A single turn carries every row of the set below to another of its rows. Some are shown first; where does it send the rows asked next?
ripug: [-22.3 -10.3  -6.4  -5.2  47.5  -7.1   6.3  11.1  -6.0  10.0  -0.2  -8.7
  11.5   3.8  -9.2  -0.3   4.1   3.3  -9.3  11.0   6.5  -1.2 -20.9]
bupi: [ 38.4 -16.1  22.4 -22.7  15.3  -2.7  26.9   9.1   7.0  12.7   3.7 -20.5
   8.3  -4.8  19.3  -9.6  -3.5  13.3  19.3  -0.2 -25.4  -8.9   0.6]
Ropa: [ -4.5   8.0  14.6  21.8 -13.3 -18.2  -8.5 -11.8 -16.5  15.6  -7.0   8.4
  -9.0  -4.8  -4.0 -31.6 -26.2  -6.3  -8.6   3.5  -8.5  -9.5  17.3]
Nitu: [  3.5  16.7   7.9  20.6 -15.6 -26.7 -18.0 -14.5  -3.2  11.7 -10.6  -1.2
   6.6  -2.7  -4.0 -22.9 -28.2 -14.7  -7.0  10.5  -7.0  -8.9  -2.1]
Konut: [-19.0 -10.7 -16.1 -13.8  27.9 -21.0   6.3  -2.2 -15.6   6.6  -7.4 -11.7
   9.8  -4.6 -17.6   5.0  -5.0  14.6 -28.1  -7.8   5.0   4.9 -21.7]
Lodog: [ -8.4  13.1  19.7 -17.8  21.3 -30.4  -7.1  -2.0  31.2  -7.3 -22.9 -13.5
 -21.7  -3.4  -5.2   1.5  -1.6   1.0   7.8  -6.4 -49.3  15.8  30.5]
mogal: [ -4.2   8.5  14.5  -9.1  10.3 -17.2  -3.9  -2.8  39.7   4.7 -11.9  -0.5
 -23.0   3.4  -6.4  11.0   5.7  -4.6  -8.7 -19.4 -45.4   7.8  36.1]
Guse: [ 25.2 -13.6   9.0 -26.6   9.3   0.1  37.3  15.6  10.6   7.9  -0.7 -28.9
   6.3  -1.3  25.7  -2.4   5.0   7.6  17.5  -8.2 -25.1  -2.5   8.2]
vuk: [ 13.3  31.0 -15.5  12.6  10.6 -47.0  -1.5  -0.7  12.4  24.9   2.6 -13.1
 -15.4 -14.1  -7.3   1.7 -12.0   9.3  15.5 -23.9 -48.2 -13.2  -3.7]
sumag: [ -2.7   8.9  -8.9  11.4 -20.7 -16.0  -5.6 -19.6 -20.6   9.1 -25.8   1.5
 -10.0  -1.4  -4.5 -15.3 -35.5  -5.5   3.4  -7.2 -11.4  -8.2   9.7]
Pozil: [ 20.4   8.7  11.8 -22.6  38.2 -35.2  15.2  10.1  17.7  19.1 -22.5 -28.5
 -31.2   6.2  24.8   1.5 -13.2  34.7 -15.0   9.1  -4.4   9.4   4.1]
mebad: [-25.3  -8.6 -13.2 -11.0  36.0 -10.0   6.1   8.8   1.3   4.8  -4.7 -14.5
   8.3  10.1  -2.1  15.2   2.4  -8.1 -10.4   1.5  16.1   5.1 -17.9]
beka: [-29.6  -7.6  -9.1  -1.5  31.1  -7.3  10.6   5.4   0.9  11.5  -0.6 -22.9
   8.3  -1.0 -11.0   9.6   4.6  -0.8 -26.4   3.7  11.9   0.8 -16.2]
mut: [  5.7   7.0  18.6  -2.0   9.7  -7.4  -9.2  -2.1  26.2  -2.8 -20.7  -9.3
 -27.6  -7.2   4.2   7.0   0.8   0.3  11.1 -25.1 -33.4  30.2  32.9]
suk: [ -0.2  35.6 -10.7   5.0  23.4 -11.8  -4.6  10.9 -22.1  13.5 -13.2  -9.5
 -27.4  13.1  10.2  -7.3 -13.1  33.5 -26.0 -29.0  -0.5  -4.4  16.4]
Tem: [  4.3   4.8  18.1  -7.2   3.8 -18.5 -11.9   0.7  37.3  -0.4 -11.0  -8.5
 -21.3   2.3  -4.9  12.2   4.3  -0.4   2.7 -25.6 -36.5  24.1  31.9]
vozog: [ -1.2   6.3  16.8 -10.2   7.6 -10.8  -5.1   3.2  25.4  -4.2 -20.3 -14.6
 -36.6  12.5   9.0  -1.2  -7.0  -7.3  -8.6 -23.7 -37.5  28.5  30.4]
Sunud: [ 14.6  12.2  22.4 -12.8  15.6  -7.9  -1.0 -14.6  28.6  -7.6 -16.4 -26.8
 -21.7  11.0  -4.3   3.9  -7.2   3.0  -6.7 -20.6 -37.2  23.3  36.2]
gafaz: [-11.9  21.8  13.0   8.2 -15.5 -31.9  -6.7 -23.1  -9.2  14.2  -6.0   4.2
  -6.5  -2.6  -1.5 -13.7 -35.9  -9.4  -7.3  15.2 -22.6  -3.6   9.0]
gom: [  8.4   7.4  27.7  -0.3  15.1 -18.6 -14.5   1.3  34.7  -2.2 -17.8  -1.9
 -21.3   7.9  -7.0   4.6  -3.3  -4.2   2.9 -11.2 -48.5   7.9  29.7]
Lafez: [ 24.6  -6.0  10.9 -31.9  12.9  -9.1  40.4   6.3  10.0  11.4  11.3 -31.9
  16.8   4.4  19.0 -15.5  -2.4  20.7   1.5   0.6 -24.9  -4.7  12.5]
nasu: [-12.5   1.6  -4.0 -12.2  41.3  -4.4  -4.4   6.9 -12.0  16.4   9.9 -10.0
   6.2  16.0 -16.6  14.1  -5.1  -2.3 -20.5   2.1   5.8  -4.3 -19.5]
rur: [ 19.2   8.1   6.2 -10.8  36.7 -47.0   7.7  -3.4   8.4  19.5 -20.7 -35.5
 -28.4   3.7  30.2  -9.2 -17.4  33.5  -7.8   9.9   2.0   4.2   2.8]
kotu: [ 18.5  38.1 -10.9   7.5  19.0 -13.6   6.7  18.4 -20.1  15.1 -12.3  -5.5
 -40.1   4.9  -2.9 -11.4  -9.2  30.5 -17.2 -24.1 -20.4  -6.2   3.2]
boguk: [ 12.5  -3.5  10.0 -16.1  22.2   4.4  26.2  16.9  10.5  14.0  15.4 -29.0
  13.2 -16.5  13.2 -13.0  -6.7  22.7  25.6  -6.1 -38.2  -2.3   6.4]
gona: [-18.8  -8.0   1.2  -1.5  28.5 -13.6   9.5   9.9  -1.2  15.3  -0.8 -16.2
  16.0  -0.7  -4.3   6.5   4.0   5.9 -41.1   0.6  10.5  -5.0 -18.0]
dut: [-12.1  10.7   3.0  20.9  -8.7 -14.3  -1.6  -5.8 -16.1  10.9 -23.2   9.3
   3.3  -0.1   0.6 -35.0 -30.2  -0.2  -6.9   6.1 -15.1  -9.8  12.7]
leto: [ 10.8   1.4  13.8 -33.1  21.6  -3.4  20.1  15.1  -7.4   8.3  20.0 -36.4
  11.6  -2.6  16.0  -9.7  -0.2  11.5  24.5 -13.2 -28.5 -10.8  -0.5]
Gofez: [-20.8  -8.4   1.4 -16.7  32.4 -17.6  18.2   0.6  -2.5  13.1  -1.6  -6.6
  -0.2  -2.9 -11.0  11.2   4.0  14.1 -24.9  -8.8  19.8  -7.7 -18.4]
saz: [  5.7  30.3 -15.3  12.4  41.6 -31.0  12.0   2.3   9.2  18.5  21.7 -41.1
   5.6  12.5  16.4 -11.9 -21.9  -2.2   7.8  10.7  -2.6   4.9   1.1]
lek: [  3.5 -10.1  21.8 -17.2  18.9 -13.7  32.4  14.2  14.6   8.5   7.6 -29.8
  13.9  -6.2  22.9 -14.4   5.1  24.2  26.4 -10.3 -27.0  -4.0  -2.5]
lufil: [  6.4  35.3 -23.4  13.2  25.6 -20.3  14.3  15.9  11.6  22.2  19.9 -39.5
   6.0  15.4   5.6  -7.1 -25.5  -2.2   3.4   4.4   0.8 -13.1   1.4]
milaz: [ 12.9  27.7 -23.9  -1.0  16.1 -43.4   2.9 -10.8  18.6  38.3  -1.7 -20.5
 -25.1 -20.4   2.0   6.4   2.1   9.0  19.6 -11.2 -32.0  -2.0  -6.7]
gar: [ -0.4   7.5   7.9  29.3 -13.5 -15.4  -9.3 -12.4 -11.8  12.1   0.8   6.9
 -14.8   0.3  -1.5 -17.9 -28.1 -18.9 -11.0   3.8 -12.6  -7.0   6.3]
tilob: [  6.8  31.7 -11.8   1.1  23.6 -13.4  -6.7  15.1 -18.4  15.9 -25.1  -2.1
 -43.8   3.9  -5.8 -13.1  -6.7  22.6 -20.7 -22.6  -4.8  -6.6   6.5]
fogo: [ 13.7  24.0 -23.8   1.0   4.7 -48.7   0.3  -4.2  26.9  33.2  -1.1 -15.8
 -17.9 -16.9   1.2  -7.3 -10.4   7.4  24.7  -9.3 -39.4  -3.9   3.1]
zutep: [  1.4  41.6 -20.8  13.6  27.2 -32.6   5.4  22.4  10.9  16.3  16.7 -39.1
   1.4  17.9  11.3  -1.5 -25.3   2.6  -7.1  -3.1  -4.0  -3.4  14.7]
fere: [ 17.7 -12.5  26.1 -19.6  12.4  -5.2  32.8  19.1   4.2  12.3   2.4 -30.4
   8.9  -4.4  21.7 -10.5  -3.1  19.3  22.3  -2.1 -27.9  -1.1  -8.1]
Dol: [-13.2   7.1  -3.7  16.8 -18.0 -19.6  -0.4 -16.0  -9.9  18.4 -19.0  13.5
   0.8   1.4   1.6 -18.9 -24.9  -5.1 -13.7  -0.7  -2.6 -10.6  19.4]
sus: [ 26.5   9.6   4.3 -20.7  26.5 -39.7  17.0  -4.6   9.2  11.7 -22.1 -29.2
 -37.7  -9.9  29.4   8.5  -1.5  27.4 -16.1   5.7 -13.0   9.7  -1.8]

suk -> vuk
Lafez -> nasu
Now find these:
Sunud -> leto
mebad -> dut
Pozil -> lufil
Gofez -> Nitu
Dol -> gom
milaz -> rur
mut -> lek
beka -> Ropa

